Some points:
[-0.942 -2.469 -2.269 -0.871  2.195 -0.391 -0.271 -2.946  1.115  1.165  1.653
 -0.339 -0.095 -3.504  0.911  1.883 -1.381  0.052 -0.314 -1.421 -0.320  1.257
  2.665  0.588]
[ 0.141 -0.804 -0.039 -1.458  2.116  0.386  0.749 -1.164  0.554  0.096  0.920
 -0.387 -0.549 -1.907 -0.148  1.804  2.012  0.916  0.568 -2.265  0.997 -0.304
  2.137  0.191]
[ 0.766  0.054 -0.553 -0.046 -0.968 -1.512 -0.738  0.073 -0.034  0.120 -0.140
  0.876 -0.093 -1.384  2.103 -0.506 -1.185 -0.547 -1.195  0.849 -0.670  1.283
 -1.643 -0.868]
[-0.771 -0.475  3.242  1.782  1.254  0.222  1.353  1.368 -0.070 -1.108  0.998
 -2.096  1.151 -0.852 -2.459 -0.726  3.273  0.085  0.618 -1.749  0.125 -0.789
  1.256 -2.945]
[ 0.222  0.678  2.225 -1.130 -1.609  1.048  0.453  1.278 -1.250 -0.176  0.569
  0.124  0.896  0.040 -0.611 -0.338 -0.247 -0.453  0.683  0.004 -0.489 -1.011
 -2.748 -0.088]
[-0.368 -0.718 -1.117 -0.391  2.415  0.885  0.447 -0.949 -0.245  0.132  0.942
 -0.532 -0.639 -2.954 -2.452  1.446  0.131  1.093 -0.202 -0.962 -0.630  0.040
  0.889  0.513]
[-0.918  2.260  1.931 -0.269  0.785  0.848 -1.492  0.907 -0.015 -0.715  1.335
  1.674 -0.581 -1.258 -1.729 -0.383 -0.836 -0.218 -0.562  0.219 -0.404 -0.181
 -1.660 -2.059]
[-0.445 -0.781 -2.464 -0.086 -0.948  0.319 -0.149 -1.359  0.182 -0.128 -0.042
  1.185 -0.767  2.255  0.202 -0.780 -0.138 -0.876  1.303 -0.212 -0.305 -0.248
  2.386  0.994]
[-0.107 -0.910 -2.588 -1.264 -0.587  0.342  1.870 -2.861 -0.699  1.822  0.592
 -1.187 -0.578 -1.180  1.789 -0.464  0.500 -0.514 -0.018 -0.448  0.168 -0.543
  0.363  2.147]
[ 0.593 -0.207  1.863  0.213 -0.900  0.621 -0.109  0.471 -0.199  0.142  0.005
 -0.258  0.266 -0.986  0.304 -0.042  1.859 -0.321  0.104  0.179  0.185  0.985
 -0.249  0.794]
[-0.092  2.036 -2.784  0.155 -0.756 -0.935  0.809 -0.828 -1.656  1.244 -0.717
  0.875  0.443 -1.439 -0.271  0.513 -2.355  0.365 -0.166  0.901  0.094 -0.642
 -1.747  0.108]
[ 0.481 -1.356 -1.154 -0.276  0.255 -0.086  0.244 -0.899 -0.330 -0.244 -0.733
  0.655  0.660  0.716 -0.542  0.262  0.186 -0.115  0.199 -1.490  0.270 -0.322
  0.179 -0.596]
[ 0.084  0.398 -0.128 -1.298 -1.051 -0.035 -0.096  0.519 -1.275 -0.439 -1.153
  1.117  0.286  2.939 -0.319 -1.051  0.690 -0.142  0.384  1.203  1.057 -0.278
 -0.826 -0.804]
[ 0.396  2.364  1.667  0.337 -1.153  1.198  0.806  3.095  0.947  0.256  0.039
  0.261 -0.664  0.518 -0.977 -0.778  1.485 -0.218  0.288  0.785 -0.769  0.210
 -2.974 -1.079]
[-0.132 -0.912  3.031 -0.328  1.239 -0.582 -0.588  1.632 -0.230  0.639  1.257
 -2.644 -0.060 -0.611 -0.239  1.008  1.794 -1.210 -1.330 -1.250  0.731 -0.597
  1.260 -1.528]
[ 0.794  0.800  3.797 -0.129 -1.717  0.203  0.532  2.384 -0.617 -0.608 -0.284
 -0.847 -0.273  1.976 -0.221 -1.314 -0.381  1.476 -0.031  1.861  0.521 -0.611
 -0.796  0.074]
[ 0.379  0.611  5.527  0.078  0.135  0.983 -0.421  4.358 -0.457 -1.310  1.793
 -0.796  2.738  3.115 -0.141  0.086  2.806 -1.618  1.663 -1.673  1.081 -1.068
 -2.527  0.204]
[-1.231 -0.742 -1.401  1.223 -0.677 -0.979 -0.674 -0.311  1.124 -0.018 -0.906
  0.157 -1.559  0.061 -0.029 -0.633 -1.349  1.184 -1.042  1.768 -0.203  0.807
  1.649 -0.673]
[ 1.069 -1.210  1.804  0.810  1.082 -0.394  0.368  1.426 -0.135 -1.888 -0.612
  0.425 -0.231  1.206 -1.873 -0.158  1.875 -1.061 -0.658 -1.686 -0.309  0.533
  2.283  0.297]
[ 0.787  0.546  0.699  0.618 -2.492 -0.823 -1.343  1.470 -0.654  0.866 -0.934
  0.678 -1.420  0.850  0.785 -1.304 -0.078 -0.240 -0.370  2.074 -0.559  0.151
 -1.364  0.721]
[-0.587  0.529 -2.964 -2.134 -0.156 -0.152 -0.449 -3.528  1.225  0.081 -1.404
  1.113 -0.887  0.555  0.423  1.035  1.012 -0.521 -0.070 -2.040  1.604 -0.494
  1.899  0.892]
[ 0.843  0.426 -1.646  0.573  0.723 -1.252 -1.141 -1.414  1.944  0.655  0.985
  0.618 -0.508  0.050 -0.063  0.389 -5.022  2.015 -1.553  0.273  0.615  1.381
 -0.167  0.017]
[-0.435  1.458  5.261 -1.298 -2.475  1.403 -1.144  2.472 -0.424  0.198 -0.134
 -0.363 -0.290  2.092 -1.091 -0.622  1.065  0.217  0.631 -0.187 -0.511 -0.842
 -3.706  0.214]
[ 0.107  0.449  2.479  2.229  0.614 -0.380  0.125  1.217  0.218 -0.820  0.761
  0.540 -1.048  1.727 -1.132 -0.779 -4.001  0.049  1.490  0.864 -0.358  0.543
  0.191 -2.401]
[ 0.216  1.225 -0.752  0.987  0.221  1.290  0.023  1.635 -1.600 -0.396 -0.199
  0.069  2.037 -0.163  0.862 -0.704  1.185 -0.328  1.012 -0.544 -0.107 -0.957
 -1.711 -1.896]
[ 0.096  0.668 -4.979  0.452  1.505 -0.555  1.355 -3.418  0.802 -0.435 -0.425
  2.423 -0.260 -1.194  0.611  1.006 -1.145  0.844 -0.927 -0.362  0.951  1.038
  0.775  1.291]
There is one direction along which these points spread out most. Take the direction at right angles to it along which they spread out most. Then take the direction at right angles to both along which they spread out most. Go by this last direction. Where along it does each point below lie, from 0 to 99? The average is 50, and the first point in the table lies past the average. One standard deviation of the points above along it is 16.
[-0.778 -3.115 -3.233  0.753  0.835  0.039  0.470 -0.608  2.207  1.037  0.947
 -1.037 -0.649 -1.104  1.429  0.443 -0.585 -0.378  0.027 -1.741 -0.665  0.248
  3.068 -0.831] 58
[-0.448 -2.069  3.070 -0.437  1.060  0.467  0.216 -1.065  0.725  0.608  0.024
 -4.433  2.668 -2.129  1.643  1.724  4.081 -1.069 -0.026 -1.316  0.110 -0.306
  3.878  2.620] 35
[ 1.143  1.318 -0.952  0.911 -2.095 -0.580 -0.073 -0.181 -0.994 -0.753 -1.618
  1.435  0.281  3.228  0.902 -0.602 -1.673  0.053  1.441  2.898 -0.393  0.166
 -1.864 -0.625] 39
[ 1.389  0.380 -0.469 -0.873  2.548  0.986 -0.981  0.261  0.799 -0.692  0.056
  0.024 -0.010 -4.218 -2.056  0.782  2.226  0.479 -0.796  0.650 -0.685 -0.939
  1.719  0.102] 60
[-0.494  1.516 -1.751  0.702 -1.358 -1.236 -0.208  1.335 -1.465 -0.670 -1.197
  1.287  0.615  4.068  0.610 -1.555 -3.331 -0.010  0.578  1.447  0.907  1.091
 -3.295  0.095] 43
[-0.962 -2.407 -1.464 -0.433  1.502 -0.009 -0.017 -1.239  1.748  0.227  0.071
 -3.674  0.774 -0.955  1.874  0.786  2.448 -0.526 -0.923 -1.324 -0.139 -0.946
  4.161  1.698] 38
[-1.374  0.539 -0.575  0.055 -0.283  0.125  0.458 -1.129  0.044 -0.249 -0.558
  1.488 -1.084 -1.309  0.226  0.209 -2.040  0.721  0.253  1.958 -1.527  0.766
 -1.091  1.014] 56
[ 0.577 -0.078 -3.314  0.843 -1.261 -1.467 -0.384 -2.001 -1.285  1.361 -1.890
  1.569 -0.568  1.750  1.679 -0.637 -2.879  0.816 -1.059  2.738 -0.374  0.575
 -2.389  1.818] 37
